Turns in one plane each, and the order they were made in; the first pair answered
turn q_68:
[-17 -13   6  -3   7   4   6  -7  -1  10 -10  16   5 -12   4  -1   4 -13
 -11  -7  21  -6]  ->  [-13 -21   5 -12  10   0  11 -11  -8  -2  -7  11   3  -3   5   3   7 -11
 -13 -13  13  -5]
[ 20   9  -9  -8  10   8 -12   9  -3  -9  10  -7 -12  -5  -8   9   1 -13
  15   5 -14  -8]  ->  [ -1  16 -16   5   1   8  -4   5   3   6   0  -3   0 -11 -12  -8   0 -17
  26   5 -12  -1]
[ -6   1  13 -19  14   1   6  11 -18  -1  -5   1 -21  16   6   5 -16  22
 -28   2  -1  12]  ->  [-21  18  13   0   6   8   1  15  -5  23 -12   8 -13   1   1  -9 -20  16
 -21  13  11  12]
turn q_96:
[ -1   7  -7   9 -10  -3   7  -3   3  10   1   0   6  -8  -1  -7   8  -2
   3  -2  -5  -4]  ->  [  7  -6  -7  -3  -4  -6   6  -7  -3  -5  10   1   0   9  -1   5   5  -1
   0 -10  -4  -4]
[  3  -9   0  -8   2  -3   2 -10  -5 -10   6   4  -4  13   1  10  -6   6
   7  -3  -5  -3]  ->  [-13   5   6   7  -2   3  -4  -4   5   9  -4  11   3   2   0   2 -13   5
   6   7   9  -1]
[-13  -4  12  18 -10  -3   1  -4   9   9  -7  12   8  -1   6 -11   0   6
  -9   7  15  -5]  ->  [  3 -10  -1   7  -8  -9  16  -7   0  -7  -6  -4   4  -8   6 -13  21   7
   0   0 -13 -11]
turn q_919:
[ -4  -4  12  17  -5  -6   2  -6   7   6  -5   5  23  -7  11  -2   5  -1
 -13  12  14   7]  ->  [  0   1  15  13   0  -2  -6  -1   7   6  -4   5  16  -7  13   5  -2   1
 -18  15  17   7]
[-13  12  -3   5   5   1  -1  -3   0  13  -5   3  -1   7  -6  -5 -10   2
   1   1   4  15]  ->  [ -9  -1  -4   9  -4  -7  14 -11   0   5  -8   0  10  -1   2 -11   8   0
   2  -4  -4   8]
[  2 -22   9   2 -10  -7  10  -8  -4  -8  -8   2  11  -5  16  -1  15   4
  -8  -9   1  -6]  ->  [  7  -4  17  -8   4   5 -13   8  -7  -4  -4   2  -8  -1  15  14  -7  12
 -19   1   9  -3]

Each pair is two turns apart.
[ 13 -16   4 -16  -8 -12  10  -7 -15 -20   2  -7   3  16   6  14   0   5
  -9 -17   3  -7]  ->  [ 20   7  -1  -2 -14  -1   7   6  -3  -3  -6 -13   6 -26   2   0  18  -2
   7   2  -9 -21] : q_68 then q_96
[-11 -13   4  12 -10  -2   1  -2   7   7  -9  12  14   3   2  -1  -3  -5
   0  -7  19  -2]  ->  [ -4 -22   8   7  -9  -6   9  -3   1  -2 -11   6  14   3  10   0   5   2
  -9  -9  11  -4] : q_919 then q_68
[ -9  15  -8  14  -6  -1  17   1  -5  11 -11 -11   6 -21   1 -25  18   4
   6   6 -23  -1]  ->  [  9  22  -4 -15  19   4 -13  14 -16  -2  11 -10 -24   4  -8   9 -12   9
  -2   6 -17   5] : q_68 then q_919
[  2  -1   7  -7  -8   0  -3   5  -3  -8 -18   9  -5  11  -6   0 -10   7
   9  -3   2   3]  ->  [  5   0   3  -9  -8  -1   2   6  -6 -10 -19   3  -6   7  -5  -3  -4   8
  12  -4  -7   1] : q_96 then q_96
[12 -6  5 -6  1 -1 -3  5 -5 -6  0 -1 -6  0 15  4 -1  3 -8  1  3 -2]  ->  [ 0 13 -6  2  0  4 -2  7 -2  9 -4 -2 -5 -8  3 -8 -7  0  9  4 -1  5] : q_919 then q_96
[  4  -7  -3 -15   9  -5   0  -4 -10 -14   9  -6  -3  17   1  10   0  -2
   1  -5  -5   3]  ->  [ -2  12  -7  -1   3   0   8   3  -5   3  -6 -13   4 -12   1  -9  12  -1
  10   5 -17   0] : q_96 then q_96
[  6  11  -2  15  -5   4  -8   5  10  12  -4   2   7 -17  -8  -6  11  -4
   1   4  -8  -8]  ->  [ 17   3   1  -4   7   0  -5   6  -6  -7  -1  -8  -6  -1  -2   8  10  10
 -12  -3 -21  -4] : q_68 then q_919
[ -4  -4   6  -6  11  -4   5   6  -9  -8  -5  -4 -11   8   2  -2   3   7
  -6 -11 -16   9]  ->  [ -5  11  11   1  11   6 -12  15   1   6  -3   4 -14  -2  -1   3  -7   3
  -6   1  -3   6] : q_919 then q_68
[  1   0  14   9  -3  -1  10   5  -1  -3 -20  -1   4 -18  15  -3   9  12
 -18   6  -6  -5]  ->  [  4 -15  13  -2   1  -7  11  -3  -7 -18 -10   1   0   4  14   8   4  13
 -22  -4  -2  -1] : q_68 then q_96
[  5 -21  -2   5  -9  -7 -10 -11  11  -9  13  15   7   8  -7  10   2 -20
   8  -8  18  -6]  ->  [ 14 -24   8   6 -10  -6  -8  -7  10 -12   8  11   8  -3   5  11  14 -16
  -4  -3  14 -14] : q_68 then q_919
[  0   7  -2   1  -1   1  -2   2   1   0 -10  -2   6 -15   0  -8   8  -3
   7   2  -5   3]  ->  [ -4   2   6   0   1   3 -13   1   3   1  -5   9   5  -1  -1   2  -6  -4
   0   1  14   6] : q_96 then q_96
[ -4   8  10  -4   5   8 -13   8  -5   4  -6  -1  -9   5   4   4 -13   8
 -13   7   5  -2]  ->  [ -4   1   6 -10   7   3  -3   2 -12  -6  -5  -6  -9  15   4   4 -10  10
 -13  -2  -3   2] : q_68 then q_68
[  8  -5   2  16 -10   2  -7  -5   2  -1   0  11   3 -22   1   2   4 -13
   1   8   3 -15]  ->  [ 17 -13   2   5  -4  -1  -6  -6  -4 -12   5   6  -3 -14   3   9   6 -11
  -4   3  -2 -18] : q_68 then q_68
[  8  10  -1 -13  21  -2  -9   1 -12   0  12  -2   1  10  -1  11  -6   1
   8 -13 -17   5]  ->  [ 12  15   5  -6  16   5 -22   7  -1   9  15   5   4  -3  -1  13  -6  -8
  10  -3  -6  -5] : q_919 then q_68
[-9  2  3 -1 -2 -2 -3  3  1 12  9 20 11 -4  8 -6 -2 -3 -9  3 11  6]  ->  [-13   0  -2  -1  -3  -7   8  -1  -3  10   6  14  13  -3   7 -13   1   1
  -9  -2   3  10] : q_68 then q_96
